Read these off the matrix that follows. Rows and columns are numbered from 1.
1) The entry in the top-right corner?
2) The entry directly above 49.0?
3) The top-left entry?
4) The entry in row 1 and column 2?
5) The entry just right of 37.2?
6) The entry at row 3, column 1?
7) The entry just left of the smallest entry?
8) The entry just left of the largest entry?
-66.8,-82.6,-121.9,-202.9,-18.7,-65.1,-201.3,-51.4,-90.2
-50.8,25.3,-101.1,-120.9,-14.3,-62.8,-154.6,147.0,-162.9
-76.5,-125.2,-3.5,-23.1,-25.7,-45.1,-131.0,-21.7,58.7
-69.1,-119.9,-98.2,168.0,-12.1,-32.8,45.9,-165.9,23.2
-62.9,-32.3,-42.0,-153.8,-22.3,-61.3,-204.8,121.2,-75.7
-68.1,-68.9,-55.3,-200.7,-23.8,-63.7,-231.0,51.3,-58.3
-47.4,49.0,-107.0,21.8,-8.5,-53.9,-53.6,143.3,-165.3
-72.9,-141.0,-67.7,175.3,-15.6,-29.9,37.2,-165.1,64.5
-78.4,-173.2,-31.7,78.0,-23.0,-33.9,-46.2,-149.8,102.5
1) -90.2
2) -68.9
3) -66.8
4) -82.6
5) -165.1
6) -76.5
7) -63.7
8) -67.7

a =
[[-19 -31 -47 -20  17]
 [-23 -45 -18  70 -38]
 [-66  13   5  16  34]
 [ 28  25   9 -73  47]
 [ 50 -26 -15 -52  34]
 [ 28   3   4 -38  62]
 [-40 -44  -6  -2  35]
 [-57   2   1 -16  74]
 [ 17  -8  62  23 -60]
 [ 17 -23  30   8 -70]]
Counting starts at 1.
Read off the entry directly below -15.
4
The bottom-left entry is 17
The entry directly below 25 is -26
Read off the entry just left of 35.
-2
Read off the entry directly above the largest entry.
35
Read off the entry in the top-right corner.
17
The entry directly above -60: 74
Read off the entry in row 3 and column 3.
5
Read off the entry in row 2 and column 1.
-23
The smallest entry: -73
Read off the entry just left of the largest entry.
-16
The entry in row 3 and column 1: -66
Read off the entry just left of 2.
-57
The entry in the bottom-right corner is -70
Read off the top-left entry.
-19
Read off the entry just left of -2.
-6
The entry at row 1, column 3 is -47
Read off the entry just left of -52.
-15
The entry at row 1, column 2 is -31
Read off the entry in row 2 and column 3.
-18
The entry directly below -20: 70
Read off the entry directly above the smallest entry.
16
Read off the entry just left of the smallest entry.
9

W =
[[ 35  26   4 -70 -36  36  38]
 [ 17  17  10 -73 -38   1  38]
 [ 45  29  -5 -48 -23  65  38]]
Indices start at 1.
Which number is the entry just left of the centre entry?
A: 10
Which number is the entry just right of 65?
A: 38
Which number is the entry just right of the centre entry?
A: -38
Which number is the entry at row 1, column 1?
A: 35
The entry at the centre is -73
The entry directly below the centre entry is -48
The top entry of the column that holds the smallest entry -> -70
Which number is the entry at row 1, column 2?
A: 26
Which number is the bottom-left entry?
A: 45

 10  -15   13  -47  -33   37
Give the second largest entry.
A: 13
Give the 1st entry.
A: 10
Give the third smallest entry.
A: -15

X =
[[ 49  -1 -27 -26 -40 -15   1  22 -33  10  40]
 [ 17  -2  19  26 -11  11  -5  10  -2  18 -12]
 [  6   3   4  28  -5   5 -15  11   0   8 -16]
 [-17 -11   6  31   6  17 -17   9  -2   2  -9]
 [  2   2   1  27  19   4  -9   8  13  14 -13]
 [-10  -1  16  20  25   6  -9   6   5  16  -9]
 [-26   9  12  12  27   2  -4  -6   2   2 -16]
 [-25   5   9  15  32   0   0  -5  13   6 -13]
 [-29  15  16   4  49   3  -5  -9   0   5 -10]
 [-43  23  11   5  47   5   1 -16  -1  14  -4]
 [-43  19   8  -1  54  -1  -6 -28  -2  -1 -13]
 [-46  22   1  -1  67   6   6 -27   2   6  -5]
 [-59  21  17 -13  62   4  -1 -22  -6  -2  -8]]
Rows and columns are numbered from 1.
The entry in row 1 and column 2: -1
The entry directly above the centre entry is 6
The entry at row 3, column 1 -> 6
The entry in row 1 and column 1? 49
The top entry of the column that holds the largest entry -> -40
The entry in the bottom-left corner -> -59
The entry directly below the centre entry? 0
The entry just right of the centre entry: -4
The bottom-right entry? -8
The entry directly above -28? -16
The entry at row 2, column 2? -2
The entry just right of the smallest entry? 21
The top-right entry? 40
The largest entry: 67
The entry directly above the smallest entry? -46
The entry in row 2 and column 1? 17
The entry directly below the largest entry? 62
The entry at row 1, column 3 is -27
The entry in row 2 and column 3 -> 19
The entry just left of the centre entry: 27
The entry at row 3, column 3? 4
The entry just left of the largest entry? -1

[[19, 14, -3, -33, 31, 30, 15, -4, -15, 9, 35, 15, 13, -5],
 [-1, 26, 4, 14, 17, -5, 1, -6, 24, 3, 12, 27, 13, 26],
 [0, 19, -4, 0, 18, -21, 10, -20, 17, 15, 25, 35, -15, 35],
 [19, -23, 12, 27, -8, -10, 27, 11, 2, 20, -2, 1, -32, 12],
 [18, -5, 8, 0, -2, 12, 25, 7, -4, 16, 1, -11, -3, 3],
 [-5, 44, 8, -35, 16, 26, -18, -5, 25, -3, 5, 16, 41, 23],
 [-10, 4, 16, 20, 17, -23, -1, 3, 36, 25, 11, 22, 4, -7],
 [29, -9, 17, 32, -24, 9, 34, 10, 12, 6, -40, -20, -11, 34]]
The first entry, reading row by row is 19
The first entry in the row that holds the largest entry is -5
The third smallest entry: -33
The second entry on the main diagonal? 26
The entry in the bottom-left corner? 29
The fifth entry from the end, reading row by row? 6
The entry just right of -18 is -5
The bottom-right entry: 34
The top-right entry -> -5
The top entry of the column that holds the largest entry -> 14
The entry directly below the largest entry: 4
The 2nd entry from the end, reading row by row: -11
The third largest entry? 36
The last entry of the largest entry's row? 23
The third entry from the end, reading row by row? -20
The entry just right of 2? 20
The smallest entry in the first column: -10
The entry directly above the smallest entry is 11
The second smallest entry is -35
The second entry on the diagonal from the top-right corner is 13
The largest entry in the last column: 35
The entry just left of 24: -6
The third entry on the diagonal from the top-right corner -> 35
The 3rd entry in reading order -> -3
The top entry of the column that holds the smallest entry? 35
The entry directly above the largest entry: -5
The third entry on the main diagonal: -4

Read these off the row that follows.
1) The 2nd entry from the left?
2) The last entry?
3) The entry just right of the largest entry?
4) The 3rd entry?
5) The 1st entry?
[ -9 -11   2 -39   4   6 -39  72  -2  20 -72]
1) -11
2) -72
3) -2
4) 2
5) -9
